Named moves (each a turn or a mirror), then the moves between two rows, first move first; the first pair answered
Z (before -> after):
[ -3   1   2  -2   5  -7  -9  -6  17  -6 -13 -23 -15   5  -4  -2   7  14
 -11  -6  -9 -13   8   2   9   3  -1   3   2 -10  -2] -> [ -2   1   3  -2   8  -7  -7  -3  12  -3 -17 -22 -18   8  -4   2   7  13
 -10  -8  -6 -11   9   4   9   3  -4   6   0 -11   0]
[ -3 -13  -2 -13   5  -1  -7 -11   8   7  -1   6   6  -4   1 -10   5   5
  -6   9  11 -23  -8   6   9   1  13   4  -1  11  12] -> [ -1 -13  -1 -11  11  -2  -4  -6  -3  15  -9   8  -1   2   0  -1   5   3
  -4   5  18 -19  -7  10   7   2   6  13  -6  10  13]
[  7 -20  -7  -4  30 -10  11  -3  17 -17  -8   9 -13   0   6   5  10  23
  -1   5  -8   5  20  -6  -1  -8   4   3  -3   0   9] -> [  7 -20  -7  -4  29 -10  11  -3  17 -17  -8   8 -13   1   6   5  10  24
  -1   5  -9   5  21  -6  -2  -8   3   2  -3   1   9]
[ -7  23  -3   4  -9   2   1   5  14   2   0 -23  13  -5   5   4  -9  -5
   2  12  -7  11   0   8 -11   5   0 -20   4   1 -17] -> [ -4  24  -3   7  -1   0   6  11  -1  12 -11 -20   4   4   4  15 -10  -8
   3   6   2  16   2  14 -12   7 -10  -9   0  -1 -14]
P (before -> after):
[ 13   8 -15  28  -2  -8  13  30  -1  -2   9  17  15   0  -2  12  -5 -39
  12  -6  23  14 -10  22   7   1  -8  -9  -8   4  -4] -> [  9   4 -29  26  -8  -5   7  27  15 -11  14  16  20  -5  -1  -1  -3 -35
  15  -2   7   7  -7  18  11  -4   0 -22   1  -1 -10]
[  0  -6  -1   3   6   2   9  -2  -5  16 -13  -3 -14   6  -5   3   0  14
   0   0   2  -7  14  -6   0   0   4  11 -11  -8   6] -> [  3  -1   1   8   7   0  10   2 -12  18 -13  -4 -13   8  -4   5  -3   8
   1  -3   7  -3  10  -1  -2   2  -2  14 -10  -6   4]
[ 10  10  15  13   8  -6   2   5 -22   8  -5  -1   6  11   6  11  -6 -17
  -3  -7  18  12 -10  17  -5   8 -13   8  -5   5  -4] -> [  8  14   1  20   3  -5  -4   9 -11   1   3  -3  14   8  10  -1  -8 -22
   3  -7   5  10 -14  20  -3   7 -13  -5   4   1 -15]
[  0  -1  20  -2  -9   0  -3 -11  15  -2  20  -8  17 -10   2  -8   2   3
  -8   4   2  -7  -3  -3  -2   2   9 -11   1   2   0] -> [  0  -3  24  -5  -8   0  -1 -12  12  -1  18  -7  14  -9   0  -5   3   6
 -10   4   6  -7  -2  -5  -3   3  10  -7  -1   3   3]
N (before -> after):
[  5  -4  -9  11   8   5  -8   6   1   4 -11   0  -7   7   3  -3   8  -2
   6  -3  -5  -1   2  10   5  -5  -7   3  -3  -5  -2] -> [  3   2   5   8  -3   2 -11  -1  12  -8   7  -5   8  -4   5 -11   6  -3
   0   5  -5  -4  -6   5   4  -2   2  -6   0   3  -5]
[  5   4  28  -1 -12   3   7  -4  -3  -3  13  -4  15 -10   5  -3  -1  -9
 -11   3   7   4 -13   2  -3  11  -3  -1  -2  11  -6] -> [  3 -15  13 -15   2  11  10  -7  -8  10 -16   3 -13   0  -7   7   8  11
  -7  -3   4   0  10  -3   1   2  -2  12 -12   0   8]
[  2   2 -15   5  11  -2   8  12 -17   9  -7   8 -12  14   5  10  -4 -16
   4 -15  18   7  -2  12  -2   6 -19  11  -5  -7  -2] -> [ -2   2  17 -12 -12  -3   1 -10  13 -16  27  -1  13 -12   6  -7  -2  -5
 -11   5  16  -4 -11  -9  -2   6  10  -6  -3   9   2]
A (before -> after):
[  4   8  14   2  -3  -5  -3   0   0  -7  16  -4  15  -6   4  -2 -10 -10
  -3   2   4   3 -12   3  -9   4   1  -3   1  12  -6] -> [  5   0  13  -3  10  -3   3   1 -15   7  -5   1  -4   4  -3  13  -6  -2
  -3  -4  12   6  -1   3  -9   3  -5  13  -9   7   5]
[ -3 -24  -4 -19   7   9   5  -5  -4   5 -22   6 -26   8 -19   5  10  19
  -4   0   6  -4  25 -14   7  -7   9  17 -17  -6  15] -> [ -7 -12 -44   3  -5   8  -8   6  16  -9  -5   2  -5   6  -6 -23   5   0
  12   1 -25  -6  14  -2  10  -9   5 -14   8 -17 -14]
[ -5 -15  13  18   3 -23  -4  -7 -10   1  15 -19   8 -11 -12  19  18  -2
  -3 -26  21  12   0   5   1   7  16  11  -7 -12   3] -> [ -6 -15 -12  26   6 -22  -6   1 -11   5   6 -16   3  -3 -11  16  18  -5
   7 -32  11  13   4  13   3   4   7   8  -3 -22  -4]
[  4  -1  -8  12  17   5  10  13 -28  16 -24   8 -10  23   4  17   1  -8
   3 -13   8   2   9   9  -6   9 -22  20  -5  -4   5] -> [  0  14 -17  26  -5   0  -3  14  -1  -8  11  -1  25   8  18 -12  -7 -24
   7  -3 -13  -2 -10  11  -5  12 -14 -12  17   1 -17]
S (before -> after):
[ 13 -24 -32  12  21  13  -7  -8  27 -10 -14   3 -24 -20  -6 -23  -2   2
   2   3  -4 -24  15 -15   3 -13  25 -10  -5  -4  -3] -> [ 16 -22 -37  20  33  12  -1   2   7   3 -29   7 -35  -7  -6  -9  -5  -5
   7  -7   4 -15  16  -4   0 -11   9   2  -9  -7  -3]
[ -2   0   5  -8  -1  -4   4  12 -18 -13   9  -5  -3 -16  -9   9  18  20
  -6  -1  18   9  -7  -4  -8   4  -7   0   1  23   8] -> [ -1   6  -2   2   0  -5   3  19 -22 -12  10  -6   1 -14  -4   8  14  11
  -1  -3  17  13 -12   3  -9   6 -15  -2   5  21   1]
[ -4  -6 -17  -9   1  -4   3   7 -14   3   5  -3   1   0  -2  13  -3  -9
   1 -14 -10  -2  -6   4   1   8  13  -2   7  16 -17] -> [ -6 -10 -12 -16  -2  -3   2   1  -6  -1   8  -4   3  -5  -4  10  -1  -2
  -3  -9 -11  -6  -4  -4   2   7  20  -4   6  17 -13]
[  5  -7  10  -7  -4  -2  -3  -8  14  -6   6  -1   3 -11  -4   0  12   9
  -7   5  -4  -4   0 -14   1  -2  11   1  -3  -1   1] -> [  8  -3   4   2   9  -3   3   3  -8   9 -11   3  -9   4  -4  14   9   0
  -1  -5   6   5   1  -1  -1   0  -7  15  -8  -5   1]
Then:
Each pair is two moves apart.
[ -6 -16   0 -15  -8   6  -5 -14  21 -10   4  -4  -1 -12  -3  -8  13  16
  -1   4 -12 -12   9 -15   4  -5  21  -6  -4  -7   4] -> [ -5 -18 -26  -6   4   8  -3  -2   7   3 -17   2 -17   3  -3  -1  13  12
  11  -7 -16  -7  16  -3   5  -7   5   1  -4 -19   0] : P, A
[ -7 -18  23 -23   0   3   2  -5   6  -3  -6  -7   3   9 -12   0  -4  25
  -3   4  -1  -7   4 -14  -1 -13   5   3 -12  13  23] -> [ -8 -10 -26   2   4   4  -5  15   6   0 -14  -4   3  22  -3 -11  -8   8
  18  -7 -25  -3   3   7   2 -17 -13 -10   4  -4   1] : A, S
[-14 -21   3 -19  -2   5  10 -12  11   0 -12   2   2  -2 -18   0   4  21
  16  -2 -11 -12   0 -23   2   7  28  -3  -2   4  12] -> [-13 -16 -31   0   5   5   8   5   2   8 -23   5  -3  12 -12  -2   0   7
  31 -12 -22  -6  -1  -6   2   5  10  -6   6  -8  -2] : P, A
[-14 -11 -32  -2  10  36   8  14  -5  17 -45  29   7  26 -19 -15  -1  -1
  26  -6  -8  19  -9   1   2   5  -1  -7  12  -5 -11] -> [-19 -22 -23 -20   1  40   4  -1  16   5 -36  26  12  12 -24 -24   5  16
  19   5 -15   8  -2 -16   6   0  19 -15  11  -2  -5] : Z, P
[-23  15  -3   1  12 -11  14   6  -7 -12   1 -23  20  -9  -6  -2   3 -22
  11  -3  13  -5  -1  -6  -4  -2   7 -18 -27  -6  -1] -> [-25   4 -11  -7  17  -6  14   2  -4  -8 -11 -19   9  -7 -13   0   9 -10
  12  -3   8  -9  12 -12  -2  -8  10 -14 -31 -12   5] : P, N
[-11 -10 -21   9  10   9  -4  -3  -9  13   1   9  -9   5  -4  -2   9 -14
   0   5   2  -2  -1   6   1 -12  -6   1   6   9 -14] -> [-12  -7 -11   6   1   7  -6  -8   3   4  16   5   4  -5  -2 -10   8 -14
  -5  12  -1  -6  -6   1   1 -11   2  -8  10  14 -15] : P, N
[ -1   6  11 -10  -2  -2   3   7  -2   5  -1   6  10  -4   6  17  -4 -22
   6   0  18  -1  -1  13   7   6 -12  13  -9  12   8] -> [ -3  -2  16 -22  -2   1   3  -1   5   3  -2   6   7  -8   1  16   2 -11
   2   4  17  -6   6   3   9   3  -3  14 -13  13  15] : Z, S
[  8 -13 -13  -4 -11   9  -4  -6  -2   5   4   0 -18   5  -6 -10  -2  21
   3   4  -9   0  13   5  -9   3   7   7  -8  -9  10] -> [ 12   6  -2  14 -15   0  -3   2 -11   2  20  -4  -1   5   5 -10 -12  -2
   3   2   1   9  -7  17 -14  13  -3   4  -2   0  -1] : P, N
[ -6  17  10  10 -13  -3  13   0  -4  -1  23 -10  24 -12  13   7  -8  -6
   1   2  14  -6 -16  -3  -1   5  -3  -3   2  11  12] -> [ -7   1 -20   7   6   5  16   7 -17  18 -13   0  -8   5   3  19  -1   6
  12 -11   7  -6   7   1   2  -4 -14  10  -5  -8  18] : S, A
[ -6 -13 -15 -12  -4  15 -17  13  20 -21  10   0   1 -17  -1 -23 -12  24
   1   3 -17 -10  10 -16  -5   0  26 -31  17 -13   0] -> [  6   7 -15  16  18   7  -2  40 -32   9 -11   4 -14  10   5   8 -24  -6
  10 -19  12  15  -1  16 -14  12 -14  -3  10 -13  -4] : A, N
[ -1   2  -2  -3  -2   2  -2  -6   7 -17   8 -10   5   0   0 -14   4  -1
   5   4   2  -9 -11   5   5  -5  -2 -14   8  11   2] -> [  0  -5  12 -13   3   3   3 -11   0 -11   0  -8  -6   2  -5  -4   7   8
  -1   4  14  -8  -4   0   4  -6   0  -2  -2  13  14] : A, Z
[  7  25  20  -4   6  -7  15   2  -5  -2  13   3  11 -20   6  20  -2 -26
 -17   1  20   1  -8   0  -4  15  -8   3 -15  28  18] -> [  1  25 -18   5  -4  -4   1   6  20 -15  22   0  23 -24  12  -7  -2 -30
  -4   4 -13  -6  -9   3   1   8  -4 -24   5  16  -1] : A, S
[ 23   4 -17   9  10  -2 -16   1   9 -11  21  -3   4   8  -2 -11 -25  -2
  11  -3  -6 -10 -10   3  -3 -12 -16   5  14   8 -16] -> [ 24 -10   0  -9  22   1  -7  -8  -2   1   2   2 -18  12 -14   8 -18  16
   2  -4   9 -11   5  -7  -2 -14 -12  26  -4   9   6] : S, Z
[  0 -16 -12  -6   7   5   0   7   6   2  -4   6 -14 -11  -1   7  14  14
  -1 -13  -6   3  16   5   9 -10   2  -2  -2  -5  -1] -> [  0  -4  -6   3  -5   0  -5   7  14 -10  18  -1   7 -19   7  -5   8   2
  -1  -8  -9   4   1   8   7  -5   5 -15   8   3 -12] : S, N
[  7   7  17  15 -20 -11   5 -18  15 -11   9   0  -6 -16 -11 -14 -18 -10
 -12  -8  17  -9  10   4  13  -4  20  -5   1   7  12] -> [ 11  10  20  20 -11 -13  11 -11  -1   0  -1   2 -14  -7 -12  -2 -20 -16
 -11 -15  28  -2   9  12  10  -1   9   6  -4   8  14] : S, N
[ -6  -9  22   3 -14 -12 -14 -13   0 -20  -3 -22  10  -6   6  -6   7   6
  -2  14  -1  -3  -3   1  -7  13  -1 -10  -3  -7 -20] -> [ -2 -12  22   6  -1 -12  -6  -7 -20  -5 -22 -17  -6   7   2  11   7   5
   0   4  12   3   3   7  -9  14 -13   7 -12 -10 -14] : A, P
[  0  -6  22  10  -8  -1   8   2   8 -11   2  -4   3  -9  12 -10 -16   0
   5   2  -3   3 -28   1   0   5   8   7  11   5 -12] -> [  2 -17  25   0   3   3  15  -1  -2   1 -16   1 -15  -2   4   4 -10  12
   3  -2   5   3 -15  -3   0   1   7  23  -1   1   1] : P, A
[ -4  -9 -25 -12  -5   6  -4  -3  12  -5  -8   0  -2   3  -4  -9  10  17
   6   7 -22 -12  15  -9   5 -10   7  -9   0 -11  -1] -> [  2  19  -4  12 -13  -8  -3   8  -1 -10  17  -7  23   1  11  -9  -4 -15
   4   6  -6   1 -15   7  -2   5  -6 -12   9   5 -15] : Z, N
[ -5 -13  37 -19  14   5  -2  23  -1   3  16  -6  -1  -6  -2   3  -3  -8
 -18 -16  19  -4  -8 -11  -5 -11   3 -10 -12  14  19] -> [ -4   1  15   3  13   2  -5  39  -6   4  20  -7   7   2   8  -3 -10 -29
  -6 -23  12   3 -18   6  -6  -9 -12 -18   0   8   1] : S, P
[  3  11  24   5   5  -8   2   0 -14   5   8  -1   6   2   5  19  -4 -12
  -1  -1  22   6 -16   4   2   8  -7  13  -7  12   4] -> [ -3   1  24 -10  -7  -4  -6 -14  13 -10  19  -4  14 -12   2   2   2   4
  -5  11   6  -7 -10 -13   7   2  14  -2  -3  11   6] : A, N
[  0  -9 -20   1   5   4  -9   9  -2   2 -14   2 -15   7  -2   3   2   2
  13  -2 -10   1   6   4   7  -2   3  -4   5  -8   1] -> [ -2 -13 -18  -4   3   5 -10   4   3  -1 -11   1 -14   4  -4   0   3   7
  11   1 -12  -2   9  -1   8  -3   9  -6   5  -7   2] : Z, S
[ -1   0 -15   4   1   3  -2   8  -4   2  -8  -1 -13  10   6  -2  -1  -1
  12  -4  -7   0  -2   9  -2   2  -9  -5  -4  -3   3] -> [  2   7   4   5   0  -1   2   8 -11   2  -1  -3  -7   8   7   4  -4  -6
   6  -4   6   4 -10  10  -5   8 -10   0  -7   5   5] : A, Z
[ 19  14   9   2  -2   4  11   4 -19   6 -15  -7   7   5  -3  10   1  -6
  -3 -14  -2  -8  10  11 -15   7  -9   4  -4   5  -6] -> [ 17  12  24  -6  -7   4  10  -4 -13   1  -8  -8  11  -2  -5   9   3   1
 -10  -9   1 -12  10   3 -15   8   0   3  -7  11   0] : N, Z
[ -5  -4 -36   9 -14   7  -8  -6  20  -8  -1   9   9 -14  11 -26  -1  22
  -4   5  -7 -24  17   2 -16  10  -3   4   1 -11 -17] -> [ -2 -11 -26   3   2   9   3  -4  -3   9 -23  15 -13  -2   3  -4   1  28
  -7  -3  12 -18  26   4 -18   9 -11  27 -14 -11  -2] : P, Z
[ -4   1   5  -3 -19  -5 -14  -3  13  -6  11  -2  16  -1   9   5  -4 -12
 -26   3   5  -9  -5  -4  -3   1  18 -18  -2   7   6] -> [ -3 -11  -4  -9  -2   1  -7   1  -5  13 -18   6 -11  13   0  22   1  -2
 -23  -7  12  -7  12  -2  -2  -4  10   1 -15  -3  17] : P, A
[  2  13   8   2  13  -1   2   7 -14  12 -10   4 -10   6  -6  16  -8   0
  -7 -12  15  13   4  10  -5   9 -24  28 -15   1   5] -> [ -5  15 -28  12  -2   2 -14  11  17  -6   5   1   9  -1   2 -16  -8  -6
   6  -6 -22   4   0  12   0   2 -17  -5   8 -10 -17] : A, P
[ -3  -1 -31   2  -2   3  -6   2  11  -4   2  -1   1   1   1 -12  -2  -7
  15  -3 -19  -3   6   5  -4  -2  -1  -9   5  -5  -7] -> [ -3   2  -8  -4 -10   0  -6  -6  17 -12  18  -5  13 -10   2 -14  -4  -7
   6   5 -11  -5  -3  -3  -6   3   9 -13   4   7  -5] : Z, N
[ 2  5  9  8  2 -4  6 -8 -9  2 15  3  3  4  1  5 -2 -6  0 -2  6  9 -9  4
 -7  1 -5  6  3  8  1] -> [  0   4   7   5  -4  -3   1 -11   4  -5  22   1   8  -1   2  -4  -1  -4
  -1   3  -2   5 -10   0  -5  -1   2  -3   7   8  -1] : Z, P
[ -2   7 -25  10   4   2   3   8   3  -4  -4  -3  -4   8   4 -10   1  -5
  18  -5 -12   0  -3   5   3  -4  -7  -8   9  -5 -12] -> [  0  -2 -11  -3  14   5  10   2  -8   6 -19   1 -21  12  -5   6   6   8
  12  -7   1   0   7  -1   3  -5  -6   9  -6  -4   4] : S, Z
[  1  -7  31  -4  -7   1  -8 -17  -5  -9   1  -4   0  13 -17  -1   1   2
   1   7   8   5 -15  -5  -4   7  17  -5  -3  -5   2] -> [  0  -1  -3  15  -3   2 -11  -3  -8  -5  -5  -2  -1  22 -11  -8  -2 -10
  16  -1  -7   8 -17  10  -3   4   2 -13   9 -17 -15] : N, A
[ -7  -7  12 -11 -11   3  -3 -15  17  -9   9   5   9  -9  -1  -3   0  12
  -5   9  -4  -6   4 -11   2  -2  14  -2  -2   0  -8] -> [ -2   0   0   7   6   0   5   3 -14  11 -12  11  -7  12   1  16  -5  -3
   5  -7   8   8   3   9  -2   1 -13  15  -6  -6 -12] : P, N
[ -6   3  15  -9 -13  -3  -8 -10  14 -10  24   2   6  -8   7 -11  -7   4
  -7   2  -2  -5  -7  -6  -3   2  13  -4  -3   5   0] -> [ -5  -9   1 -12   6   2   0  -3  -7  10  -8  10 -22   8  -2   7  -2  13
  -1 -10   4  -1  11  -1  -2  -2   2  16 -15  -6  10] : P, A
[ -3 -23  14 -30 -10  10  -1 -23  13  -4  -4   5 -17 -10 -10  -3  -8  34
  -5  10  -7  -8   8 -22   9   0  13  12 -14   4  16] -> [  2   6  31  -5 -25  -2  -4 -13  11 -16  30  -5  17 -17   8 -12 -24   0
  -6  12   1   3 -25  -7   2  15   5  -1   1  18  -4] : S, N
[  5   7  24   7   1  -8   3   4 -11   2   2   5   5  -4   0  10  -5  -8
  -5  -4  17   5  -3  -3  -2   5  -7  13 -11  10   0] -> [  2  -8   3  -3   9   0   1   2  -6   7 -17  10 -13   0  -8  11   3   8
   0  -7   5  -1  15  -9   3  -4  -4  16 -14  -3   6] : Z, N
[  1   0  33  -3   8  -7   2 -10  -5  -1   5   4 -11  -3  11  13   1   2
  -9  -5  22   0   2  -5   1   5   1   8 -15   5   8] -> [ -6  -3 -14   6   0  -2 -13  -5  22 -13   9   3  -3  -4  16 -13   2   1
   7  -4 -16  -8   6  -1   7  -5   4 -19   5 -11 -10] : A, Z
[ -5  -6 -13  -4   4   9  -7  -2   9  -1  -6   0  -8   0   0   0   2   6
  -5  -4  -8  -1   6  -8   3  -7   5  -4   0  -6   2] -> [ -2   7  13   1  -2   2  -4  -4   4  -4  10  -5   6  -6   5   4  -3  -5
 -12  -1   6   4  -8  -6  -1   1   4  -3   1   8   0] : N, A
[  7  18  16  10   0  -1   2  22 -27   2   3  -1   6  17  15  10  -5 -23
  -1 -14  21  16 -10  11 -11   5 -13  10  -8   6  -8] -> [  4  -3  27 -15   6   6   5   7 -23   6 -12   3 -12  14   1  18   6   5
 -10 -10  26   7  10  -8  -8  -2   1  22 -23   4  13] : S, A
[  7   6 -25  18  22   3  12   4  16   2  -2   6   3  10 -19  11  18 -12
  25  13   0   1  -8  -9  -7  -3  15   9   1  -4  -4] -> [  6   8 -10  12  13   0  10  -3  24  -8  12   3  14   0 -18   6  17 -10
  18  20   1  -3 -13 -16  -7  -1  24   4   2   4  -2] : P, A
[ 5  6 11  6 -4 -7  4  0 -4 -3  8  1  6 -2  2  2 -2 -1 -4  0 14  7 -5  9
 -2  3  0  4  0  7 -1] -> [ 4  6  7  6 -7 -6  1 -2  3 -7 12  0 10 -5  4 -3 -2 -1 -3  2  9  4 -5  8
 -1  3  2 -2  4  5 -3] : Z, P
[ 23  -5 -10  20   9 -14   2   5  -1  -2  -5  -5 -15   5   0 -11  -7  12
  10  18  -7  16 -19   7 -10   7 -17  12  31   3  -1] -> [ 20 -16   2   1   5 -10   1 -11  13  -8  -4  -5 -16  -5  -7 -14   1  31
   2  26  -9   7 -11 -10  -7   3   0  11  25   6  10] : Z, S
[  4  13  16   3  -4  -5  -6 -19   3   4  11  14  21 -13 -10  -2 -22 -14
 -16 -12  27 -17   4   8  15   9  23  -7   5  20 -13] -> [  4   5 -20  10  13   0  -3  -6 -12  22 -19  22  -3   6 -14   6 -18 -13
  -1 -25  19 -13  20  20  17   2   6   2   3   3 -15] : S, A
[  7  18   3   5  -7   4  20  -6 -22 -11  -5  16  -6  -2 -13   3 -19 -17
 -11  -6   1  -1 -20   8  -2   8 -10  13  19  15   6] -> [  5   8   9  -7  -4   8  22 -13 -21  -9 -12  18 -15  -2 -19   8 -14  -4
 -15  -5   3  -5 -10  -1   0   5  -2  19  12  15  16] : Z, A
[ -1 -14   4  -8   4   4   1   0   6  -2 -12   8 -14  -6  -7   3   5  11
   3  -2   6  -5  14 -13  -4   2   5   7 -13  -4  11] -> [ -2   1 -16  11  -5   0  -7  11  14 -11   2   5   4  -6   4 -12  -2  -8
  13  -3  -8  -2   1   0  -4   4  -3 -11   4  -7 -10] : A, N
